One turning vector, and how many ticks it has turned
The counts run from 0 to 338.
[-18  25  31   2   7 -45 -14 -25  49   5  17  34 -17  -6 -54 -28  -3  13
  16  25 -53  23 -21  32   8 -28   6]  135
[  6 -10 -18  26  44  52  18  -4 -17  21  -3 -32  14 -37  22  23  39  14
 -27  32  14  38  12 -24  -1 -26  40]  9
[  8  25 -18  -3  67   5 -32 -29 -20   7 -33  16 -17  18  24 -17 -33 -51
 -18  17 -41  17 -32  12  -4  36   3]  93
[ 32 -13 -38  14  35  18  19  -6  -7  41  14 -43   9 -42  11   4  16 -28
 -10  46 -31   6 -13 -46 -15 -22  30]  34
[-34   9  11   5 -29  -5  25   8 -10 -23 -18  45 -23  38 -12  25  -8  84
  14  34 -12  11  20 -25  -3  -7 -24]  319
[-24 -17  20  -4 -43   1  24  16  36  -5  73 -18   7  23  33  -6   9 -35
   3   0 -13 -28  14 -13 -17 -48  36]  218
[-11  12  17  -3  16  20  20  22 -30 -13   0 -14  -4  74  66 -13 -38 -17
   2 -24  21 -22   1 -17 -46  15  25]  255
[  7  17   5 -14  45  48   3  32 -36 -15 -29  28  -4  40  15  -6   0  78
   4   5  26  19 -20  -3 -20  31  34]  308
[  3  17 -32  -4 -32   1  13   5 -24  36   9 -28   5 -30   2  21 -26 -35
 -31  86 -30  -4   4  -1 -14  -8 -45]  50
[  3  15 -22  -1  49   2 -25 -49  18  15   1   4 -21  22  24 -12 -50 -40
 -19  29 -51  26 -20 -19   4  24  33]  89
[ -9 -10  17  11  27  12   6   8 -13   3  56 -37  10   3   7 -34  27 -40
  35 -36  13 -13 -21  28 -48 -41  26]  200
[-24   1  21 -13 -58   0  29  47  19  -7  53   1  21  -1  20 -15  21 -30
  -2  16   5 -30  10  37 -24 -53  -6]  213
[ 16  20  19 -20   9  10  26  50  38  -5   2  28   3  48  45 -19 -21  33
 -18  17   8 -12   0 -31  -3  17  71]  274
[ 11  29 -24 -22 -18 -16  -4   9  23  31  -5  23  -1 -14   2  -2 -30 -33
 -41  84 -53   1 -10  19  10  14 -12]  80
[ 10  34  -5  -8  39 -22 -22 -13 -33  12 -30   9  -8   8 -19 -33 -38 -30
   7  28 -43   8 -37  38 -27  28 -37]  98
[  0  15 -22 -29  36  14 -45 -25  30   3  23  20  -2  24 -21 -25 -20 -12
  -6  23 -56  25 -44  27  12  11  36]  115
[  6  23  44 -12 -30 -38  47  42  40   7   7  11  -4  33  21 -19 -37  32
  -5  27  -3 -23  16 -38 -24  -8  27]  269
[-17  26  22   0  -5   8  18  20 -37 -23 -15   5 -10  80  22   0 -55  47
  12   3  14  -3   4 -12 -39  19 -13]  286
[ -9  27  52   5 -46 -22  51  48  27   5  16   3   6  13  52 -20 -10 -17
 -13  11  26 -26  30  11 -33 -16   1]  239
[  0 -13 -22  29  40  47  14  -5  -5  24  -1 -34  17 -37  20  24  41  17
 -22  33   9  42  11 -38   2 -25  45]  8
[ 11 -25 -23  -1  20  18  16  18  -4 -13 -12  53 -15  15 -17   0  45  69
  24  18 -30   8 -18 -49   0  -5  40]  328
[  7  -8 -30  25  41  61  12   2 -25  23  -6 -34  23 -34  27  21  42  11
 -26  33  21  41   0 -23  -3 -21  37]  10
[ -9  18 -12 -10  53  17 -51 -45  10   2  19   7 -11  38 -25 -19 -38  -7
  11  11 -51  28 -47  24  -8   8  27]  118
[ -1 -18  12   9  29  16   4  11  -2  -5  53 -19   7   5   7 -34  44 -44
  32 -39   1 -18 -25  14 -39 -46  41]  198
[  0 -15  -9  33  35  40  20  -7   1  27  -1 -35  12 -44  12  19  43  22
 -17  40   5  41  14 -43  -2 -29  45]  7
[ -3 -19 -14  30  21  21  27  -7  15  28  12 -33   6 -39 -10  18  41  26
 -11  46  -5  35  17 -53   0 -48  29]  5
[-11  -3 -32  24 -14  28  22 -11 -60  19  -2 -48  13 -22   0  38   6  -2
  -6  54  -2  21  13  -3 -32 -29 -49]  19
[-19  30  17  -6   9 -46 -17  -5   4  -9 -17  54 -17   1 -48 -28  -7 -16
   9  16 -53  10 -26  53  -5 -14 -38]  130
[-11 -15 -12   4   3   9  29  17   9 -25 -25  67 -22  19  -2  11  37  67
   9  23 -29  14  -6 -49  13 -16  27]  325
[-32  -1  11   8 -24  -5  34   9  -2 -24 -23  62 -25  24  -1  22   7  76
   8  38 -15  18  22 -40  11 -11 -10]  321
[ 12  37   1  -7  35 -29 -22 -11 -28  21 -28   6 -17   3 -25 -31 -45 -24
  -2  36 -38   7 -28  36 -35  22 -44]  99
[  8  15  16 -11 -24 -20  41  71 -24  -8 -20  14   4  49  22 -25 -27  -9
   1   1   3 -41   2   1 -54   9 -21]  262
[-18  25  21  -3   0 -51  -8 -12  23  -3   1  50 -17  -6 -61 -30  -5  -2
  12  25 -58  10 -25  39   2 -24 -30]  132
[  0  -9   5   5  18  26  21  28  -6 -13  31  -3   8  30  69 -24  17 -64
  -1 -38  20 -24  -8  -9 -29 -21  50]  225
[  8 -21 -18  -3  14  20  22  23  -1 -13 -22  61 -12  11 -14   4  43  70
  18  21 -32   8 -10 -48   6 -12  37]  327
[ 15  -2   4 -14  -3 -19  31  40  27  -2  -1  43 -10  34 -21 -15 -12  65
  19  24 -29  -8  -9 -54 -19  -5  39]  298
[-59  -6  30  20 -33 -10  16  -9  34 -22  49  15  -8   1  14   0  32 -34
  10  -6 -11   4  15  20   1 -70   3]  188
[  5  17  33 -13  -4  -7  35  44  49   3   5  28  -6  40  39 -22 -26  34
 -13  22   2  -5  12 -36  -9   5  61]  272
[  4  47   4  -4  -1 -21   3  -1   4  34 -25  18   0 -23  26  -6 -40 -31
 -40  74 -19  15   2  35  -4  25 -37]  76
[-34   6  34  26  51  25 -20 -28  -3 -10  36  -8   8  -2   3 -23  43 -21
  26 -31  24  29 -25  51 -16 -34  32]  173
[  7   7  18  -1  41   6  13  13  18  -3  -5  22 -16  41   9  -8 -15  83
  19  12   2  17  -7 -47 -14  12  68]  303
[-36  -6  12   7   2 -31  -1   7  28 -22  22  50  -9 -14 -33 -21  52 -21
  10  -6 -39   7 -19  38  11 -59   4]  162
[-33  14  22   5  -3  23  -8  13 -27 -21  30   4  12  -2 -11 -13  38 -23
  11 -11  25   7 -21  85 -21 -42 -27]  179
[ -1  14 -24 -12  28   0 -25 -46  32  27  11  -2 -17  18  15  -7 -52 -31
 -19  50 -60  14 -15 -22   7   8  33]  87
[  4  -8 -40  12   7  57   9   6 -74  16  -3 -43  30 -24   0  24  16  -3
  -8  44   9  20  -4   4 -31 -27 -28]  16
[-34  13  23   8  16  28 -16  12 -29 -23  26   3  12  -8   1 -15  37 -31
  13 -15  24  11 -28  87 -18 -39 -16]  178
[-20  -4 -18  36 -20  13  29  -9 -48  17  -8 -41   4 -26  12  36  -1 -11
 -12  58  -6  22  24 -19 -19 -37 -54]  21
[-18  31  55   8 -40 -24  44  38   9  14  13  -9   9  13  46 -19 -18 -18
   3  11  31 -29  30   9 -42 -22 -12]  237
[-42  15  20  11  18   4 -30 -42 -24 -24  23  -2  -4  24 -33 -13  -8  -6
  28 -14 -12  24 -30  73 -18 -29 -28]  151
[ 25   9  -1 -37  19  36  10  59  13  -6   5  21  15  54  29 -22 -21  27
 -11   9  12  -9 -20 -16 -14  23  64]  277
[-29  17  29  -5 -48   0  28  47   7  -6  37   4  18  -7  31 -11  28 -41
  -6   8  22 -28  10  55 -21 -45 -17]  211
[ 12  13  12  -6  53  28   9  17  -4 -10 -14  23  -9  41  15 -11  -7  80
  12   8  15  22 -11 -34 -16  24  63]  305
[  3  28 -10 -24  21 -10 -32 -15  53  11   1  52  -5   2 -12 -22 -13 -12
 -32  45 -54  21 -27  27  32  12  32]  111
[ 16   5  13  -4  23  -4  25  19  25  -6  -2  19 -12  42  -7  -8 -11  79
  22  19 -19   8  -8 -61 -17   2  56]  301
[ -8  42  24 -11  13 -36 -17 -19  55  16 -13  42 -17 -11  -6 -19 -28  -9
 -30  54 -43  30  -3  30  31   9   3]  108
[-31   8  13   4 -28  -1  24   5 -24 -24 -19  37 -21  41 -16  22 -14  91
  17  38 -11  10  15 -18 -12  -2 -31]  318
[  9  33 -14 -17 -18 -17  -6   7  16  30 -11  24  -3 -17   5   0 -29 -32
 -47  87 -39   6  -6  25  10  20 -22]  79
[ 14 -21 -33  17  -2   7  35  16   3  29 -12   6   2 -50  17  16  39 -34
 -34  55 -34  12  13 -46  10 -33   5]  29
[-23  27   1   2  61  13 -46 -63  -6  -5  13   0 -18  41 -17 -18 -42 -12
  12   3 -39  27 -39  38  -7   6   6]  120
[-18   0 -15  35 -21  -6  40  -5 -23  16 -19 -12  -2 -36  25  31  12 -19
 -29  58 -18  22  33 -32   1 -36 -38]  24
[  7  20  36 -13 -23 -26  43  44  43   9   3  21  -8  39  32 -22 -30  34
  -2  26   1 -21  17 -39 -17  -1  41]  270
[-21  18  33   4  27 -31 -19 -37  59   0  23  31 -17  -6 -36 -23   7  10
  12  17 -46  33 -17  21  17 -27  22]  137
[-58  -2  36  20 -44 -14  15 -14  27 -22  53  11  -8   1   9   3  24 -30
   8   3 -10   0  18  23   1 -71  -8]  187
[-27   2  36  22  53  10 -15 -30  26  -3  54  -7  -6  -5  -9 -27  38 -11
  34 -26  -2  23 -19  30  -8 -48  52]  170
[  1 -19 -21  28 -20  -4  41  23  -7  21 -11  -9  15 -42 -37  17  50  29
  -3  53 -31  16  16 -40  -4 -57 -19]  0
[  2   2   8  -9   5  29  15  20  -5  -7  37 -29   5  72  55 -16 -42 -13
   5 -11  11 -22  -1 -30 -42  -1  49]  252
[-13 -14  13   7  15  23  20  23   5 -14  38  -6   5  31  68 -18  22 -60
  -5 -36   9 -21   4  -9 -30 -28  55]  224
[ -1  15 -20   2  58   5 -28 -46   4  15  -8   6 -17  23  28  -8 -44 -46
 -23  29 -53  23 -20 -11   0  27  29]  90
[-16  26  46  -6 -46 -23  46  56  37   6  17   9   7  19  50 -19  -6 -15
 -18  20  20 -30  27   6 -22 -17  11]  240
[-25  -9  16   6   2 -26  -4   5  36 -18  32  43  -7 -14 -34 -28  52 -22
  12  -6 -45   9 -20  31   4 -59  15]  163
[  7  20  38 -15 -17 -19  42  43  48  11   7  25  -6  42  34 -25 -31  32
  -9  27   6 -15  16 -43 -13   3  47]  271
[-24  21  22   3  50   6 -32 -26  50 -10  19  34  -9   0 -15 -29  16   0
   2   1 -23  44 -30  40  26 -17  48]  141
[  0 -26 -16  23  -3   9  40  13   3  26  -1 -25  11 -46 -25  18  39  27
  -7  48 -26  23  15 -47  -4 -55   5]  2
[-14  22  16  -8 -20 -22  37  50 -18 -29 -45  55 -17  54  19  -4 -25  39
   1  15  -2  -6   8 -17 -17  12 -19]  291
[  9  27 -25  12   7  27   6  10 -52  29 -22 -25  14 -38  31  11  -6 -41
 -38  66   9  13   1  24 -20   7 -39]  45
[-17  13   5  -7  56  30 -48 -19   8 -16  22  23  -1  13 -24 -30  22  -9
   6 -11 -18  32 -48  65   8 -12  29]  145
[-24  -2  28  16  46   4 -13 -26  31  -1  53  -5  -6  -6 -20 -24  41  -8
  32 -24 -10  14 -30  24  -9 -53  51]  169
